Each named move below is a turn or a mirror, shown by a few rows before and after it. Which moves, in which order, take the first row of each later pair to the second? The first pair is answered.
z746 (before => after):
1.80	-0.69	1.83	2.13	-2.00	-0.77	1.36	2.87	-4.41	0.11	-3.57	-2.52 => -2.17	-1.12	-1.11	1.68	-4.03	-1.20	1.07	1.18	-4.80	1.18	-3.24	-0.18
0.36	0.94	-1.08	-1.85	1.88	-0.09	1.14	2.45	0.52	-0.88	3.17	-2.41 => -2.13	0.60	-2.88	-2.23	0.50	-0.27	0.98	1.33	0.40	-0.08	3.41	-1.04
-1.65	1.90	1.24	0.22	2.40	-0.34	-0.99	-4.83	6.69	0.53	2.07	0.39 => -0.54	1.87	2.13	0.36	3.03	-0.27	-1.00	-4.29	6.71	0.24	1.89	-0.25
z530 (before => after):
1.96	2.20	3.44	-0.86	2.57	4.25	-0.66	0.79	3.19	-2.57	-0.81	-3.49 => 4.15	-0.55	1.53	-1.46	1.77	2.95	1.52	3.53	-3.01	-1.48	-1.47	-3.87
0.74	-2.67	-2.60	-1.94	0.43	-1.50	0.08	1.57	-4.10	0.18	0.83	0.76 => -3.08	-1.48	-3.58	-1.61	-0.67	-1.13	-1.15	-0.97	-1.17	0.39	1.25	2.35
-1.88	3.07	4.47	1.20	-1.57	-1.75	-1.27	-0.19	-0.23	0.14	-2.02	-0.23 => -0.30	2.72	4.80	1.04	-1.15	-1.89	-0.82	0.69	-1.31	-0.07	-2.13	-0.92
z571 (before => after):
2.60	-2.17	-1.22	0.51	0.51	-1.66	2.06	1.62	-4.36	-0.41	-1.05	0.54 => -3.10	-0.32	-2.27	2.46	-2.44	-1.23	0.52	-1.62	-2.19	0.54	-2.20	1.56
-0.63	-0.08	0.32	0.09	-1.90	-0.83	-2.37	-0.83	1.73	0.34	0.70	-0.58 => 1.44	-0.44	1.10	-0.66	-0.56	-0.77	-2.14	0.11	1.65	-0.17	1.30	-1.07
-1.05	2.05	1.96	2.26	-0.29	-0.01	-1.40	-1.00	3.31	-0.53	-0.10	-0.49 => 3.24	0.41	2.58	0.78	1.82	-0.38	-0.10	1.42	1.25	-1.18	0.68	-1.33
1.70	0.55	0.31	0.33	0.66	-1.22	2.11	0.90	0.12	-0.71	0.07	-2.16 => 0.09	0.38	-0.85	0.92	-0.92	-1.59	2.19	0.64	-1.43	0.08	-0.65	-1.74
z359 (before => after):
3.95	-2.06	-1.02	-4.12	3.25	0.81	1.07	0.36	0.14	-1.41	4.17	2.14 => -3.35	-1.71	-4.76	-1.14	-2.70	0.01	0.63	-2.25	-2.71	1.43	1.14	3.60
1.53	-0.54	-0.43	0.47	0.07	-0.28	0.09	0.53	-1.80	0.49	-0.31	0.36 => -0.57	0.78	-0.11	1.50	-0.80	0.12	-0.83	-0.88	-0.18	0.61	-0.96	0.34
-0.71	0.50	0.66	0.82	0.64	0.76	-0.69	0.26	3.72	-0.76	-1.93	-0.86 => 2.07	-1.99	-0.70	-0.94	1.50	-0.18	0.91	2.61	0.09	-0.60	-1.26	-0.87
-0.79	-0.77	-1.89	-2.50	0.23	-0.48	-0.37	-0.77	1.05	0.14	3.02	2.74 => -1.45	-0.51	-1.79	-2.22	0.01	-0.37	-0.65	-0.90	1.42	0.17	2.84	2.71

Between the rows of a pair lie two moves.
-2.16	0.98	0.88	0.90	-0.89	0.51	-1.56	-1.24	2.38	-0.43	0.12	-0.61 => -3.02	0.43	-0.35	0.62	-1.50	0.08	-1.36	-1.33	1.52	-0.07	0.28	0.11
z530 z746
-0.13	0.93	-0.40	-1.72	1.83	0.02	-0.36	-0.90	3.46	-1.96	3.09	2.21 => 3.14	0.23	0.75	-1.87	2.89	-0.27	0.56	1.08	1.45	-2.28	2.84	0.88
z746 z530
0.95	1.38	1.06	2.81	0.39	-1.14	0.46	1.53	-2.29	1.41	-1.60	-2.05 => 0.10	3.01	2.14	2.11	1.77	-0.23	-0.92	-0.20	2.37	0.48	-0.07	-1.37
z746 z359
-4.32	-2.04	-2.82	-1.29	-2.94	-1.56	0.05	-0.76	-3.67	2.39	-0.21	2.07 => 2.25	1.94	5.51	0.25	2.41	0.89	-1.57	0.28	3.40	-0.84	-0.16	-2.41
z530 z746
0.21	-0.22	-1.00	-4.47	3.39	0.15	1.57	-2.43	1.32	1.23	1.59	3.46 => 1.54	-1.59	-1.68	-3.92	2.49	-0.63	2.94	-0.67	-3.01	2.06	0.32	2.71
z746 z571
3.46	0.48	-1.04	0.11	0.63	-0.51	0.74	1.81	-1.35	-1.08	-0.54	0.19 => 0.29	2.91	-0.04	1.84	-0.47	0.36	-0.97	-0.72	2.18	-1.10	-1.21	0.32
z571 z359
-2.93	-0.60	-1.32	1.93	-2.26	-1.97	-2.73	2.64	0.24	-1.30	-1.92	0.19 => 1.54	-1.45	0.31	0.46	0.62	-1.95	-1.92	4.86	0.00	-2.46	-0.80	-0.93
z359 z571
0.94	0.85	1.43	1.21	1.02	-0.22	-0.19	-0.62	2.37	-0.48	-0.16	-1.15 => -1.17	-0.65	-1.46	1.31	-1.36	-1.22	0.66	-0.47	-1.33	0.94	-0.92	-0.17
z359 z571
-1.17	0.77	-0.34	0.88	-0.83	-0.87	0.11	0.92	-2.73	1.37	-1.37	-0.01 => 1.60	1.67	2.32	0.38	1.62	-0.22	-0.40	1.45	-0.19	-0.08	-0.61	-1.13
z359 z571
-1.65	0.26	0.67	-2.97	2.45	-1.24	-0.28	0.23	1.90	-0.32	1.61	0.75 => -1.38	-0.94	-0.70	-3.48	1.90	-1.67	0.42	0.84	-0.29	0.21	1.41	1.05
z571 z530
-2.64	1.19	-0.39	-0.06	1.23	0.66	-0.94	-2.02	2.63	-0.10	0.67	1.22 => 1.64	-1.47	-1.06	-1.08	1.81	-0.54	1.26	1.49	-3.03	0.29	0.39	0.19
z746 z359
0.62	0.44	3.57	2.89	-2.06	0.32	2.74	1.94	-2.24	-0.08	-3.22	-3.53 => -0.63	0.03	2.29	2.98	-3.04	-0.03	2.85	1.59	-3.14	0.56	-3.40	-2.93
z359 z530
-3.01	2.09	0.91	2.38	-0.94	0.56	-3.30	-1.79	-1.50	0.89	1.66	-0.46 => 1.77	1.62	3.14	1.67	1.69	0.71	-2.53	0.47	-1.68	-0.23	2.15	-2.19
z530 z571
-4.75	1.69	-0.72	2.03	-2.06	-0.07	-0.87	-1.71	1.18	0.74	-1.69	0.46 => 2.50	0.84	2.79	2.00	0.77	-0.02	0.74	2.41	-1.44	-0.43	-2.34	-3.09
z746 z571
-3.94	-0.86	-5.16	0.54	-1.53	-0.99	0.78	0.12	-0.85	1.44	0.34	1.14 => 1.03	1.90	0.91	0.83	3.08	0.89	-0.45	0.69	5.13	-1.26	1.13	-1.79
z571 z746
8.42	0.17	4.26	0.27	2.06	1.45	2.25	2.81	-1.74	-3.52	-0.92	-3.04 => 2.41	-0.13	0.55	3.79	-4.29	0.19	2.66	1.58	-7.29	-0.32	-4.95	-2.64
z359 z746
0.60	1.05	1.02	3.80	-2.58	0.27	0.98	3.20	-4.29	-0.52	-4.06	-3.31 => -5.31	2.33	-0.96	3.81	-4.45	0.74	-0.80	-0.45	-0.75	0.04	-3.39	-0.41
z746 z530
-1.90	0.83	-0.44	-0.21	-0.67	-0.99	-1.32	-0.93	1.92	-0.71	-3.84	1.73 => 0.22	-1.49	-1.71	-1.46	-0.20	-1.91	0.07	0.94	-1.67	-0.48	-3.30	1.87
z359 z359
0.29	0.44	-0.25	-1.15	1.60	-0.78	1.00	0.35	0.55	-0.34	1.59	-0.15 => 1.02	0.52	0.44	-0.40	1.16	-0.85	1.33	0.97	-0.63	-0.06	0.55	-1.13
z359 z746
-2.77	2.10	-1.79	-0.07	-1.28	-0.12	0.06	-2.03	0.02	0.95	-1.21	0.13 => 3.07	1.05	0.28	-1.96	2.50	0.05	0.92	0.47	0.01	-0.70	0.52	-1.03
z571 z571
3.65	-0.31	1.08	-0.77	1.27	-0.65	0.86	2.62	-2.77	0.73	0.51	-2.10 => 0.73	3.04	3.33	1.12	0.78	0.72	-1.46	-0.11	2.67	0.17	0.01	-2.46
z359 z359
-1.28	1.53	1.34	0.91	-0.55	-0.60	-1.06	-1.08	2.77	-0.04	-2.46	-1.34 => 2.35	-0.84	0.76	-0.34	0.30	-1.51	0.84	1.50	-1.61	0.04	-2.40	-2.01
z571 z571
-1.54	0.25	-0.10	0.87	-1.08	-0.89	-0.16	-0.57	-0.42	1.80	-0.71	0.17 => 1.06	0.72	1.96	0.48	0.90	-0.40	-0.18	0.31	1.00	0.87	-0.16	-0.87
z571 z530
-4.09	-0.89	-1.35	0.97	-0.26	0.39	2.41	-4.11	-1.36	0.54	2.00	3.58 => 1.43	1.10	4.21	1.47	3.58	1.72	1.85	-2.58	2.16	-1.58	2.24	0.18
z530 z530
1.17	-0.18	-0.74	1.52	-1.21	-0.67	-1.50	0.72	2.94	0.14	-0.86	0.00 => 2.37	-0.58	-0.66	1.03	-0.54	-0.76	-1.05	1.30	2.61	-0.12	-0.41	-0.16
z746 z571
1.49	-2.98	-2.43	-4.04	1.69	0.00	1.44	1.08	0.92	0.50	4.41	1.49 => 4.62	-2.43	-0.02	-2.51	2.32	0.19	1.88	3.03	-0.50	0.28	2.77	-1.22
z571 z746
3.79	-1.52	0.82	-1.84	2.43	-0.30	0.93	2.53	-0.22	-1.31	1.34	-0.43 => -4.01	-0.89	-2.92	-0.26	-2.32	-0.75	-0.02	-0.91	-0.58	0.89	0.06	2.14
z571 z530
-0.50	0.55	-2.91	-1.82	-1.44	-0.36	0.64	2.01	-1.63	-0.76	-0.41	0.67 => 1.09	2.31	-0.03	-1.79	0.62	0.77	-0.42	1.62	2.19	-2.12	0.28	-0.34
z359 z571
3.63	-1.72	-0.74	1.32	2.02	2.29	-0.07	3.62	0.52	-2.18	-0.39	-0.64 => -0.59	0.83	-0.07	3.53	0.12	3.00	-1.93	0.97	3.62	-1.76	-1.49	-0.46
z359 z359
-1.75	-0.94	-1.74	-1.17	-1.25	-0.52	0.10	-0.85	0.03	0.84	0.45	1.39 => 0.82	0.13	0.99	-1.34	1.04	0.28	-0.37	-0.37	2.67	-0.52	1.05	0.05
z571 z530
-0.24	2.70	2.63	3.15	-3.97	-1.53	-3.31	0.06	0.59	0.56	-1.16	0.27 => 4.38	-0.18	1.90	0.77	-2.04	-2.37	-1.36	3.21	-3.25	0.07	0.10	0.07
z571 z359
1.17	-2.69	-1.66	-2.65	2.03	-0.14	0.77	1.27	-3.04	-0.51	-0.07	2.21 => -1.15	1.11	1.32	-0.87	2.59	1.55	-1.83	-1.72	3.72	-1.45	-0.30	1.72
z359 z571
-0.88	1.91	0.68	0.38	0.07	1.42	-1.04	-1.84	3.98	-0.49	0.68	0.76 => 3.34	-1.49	-0.80	-1.79	1.34	0.23	1.39	1.53	-1.42	-0.31	1.53	0.52
z746 z359
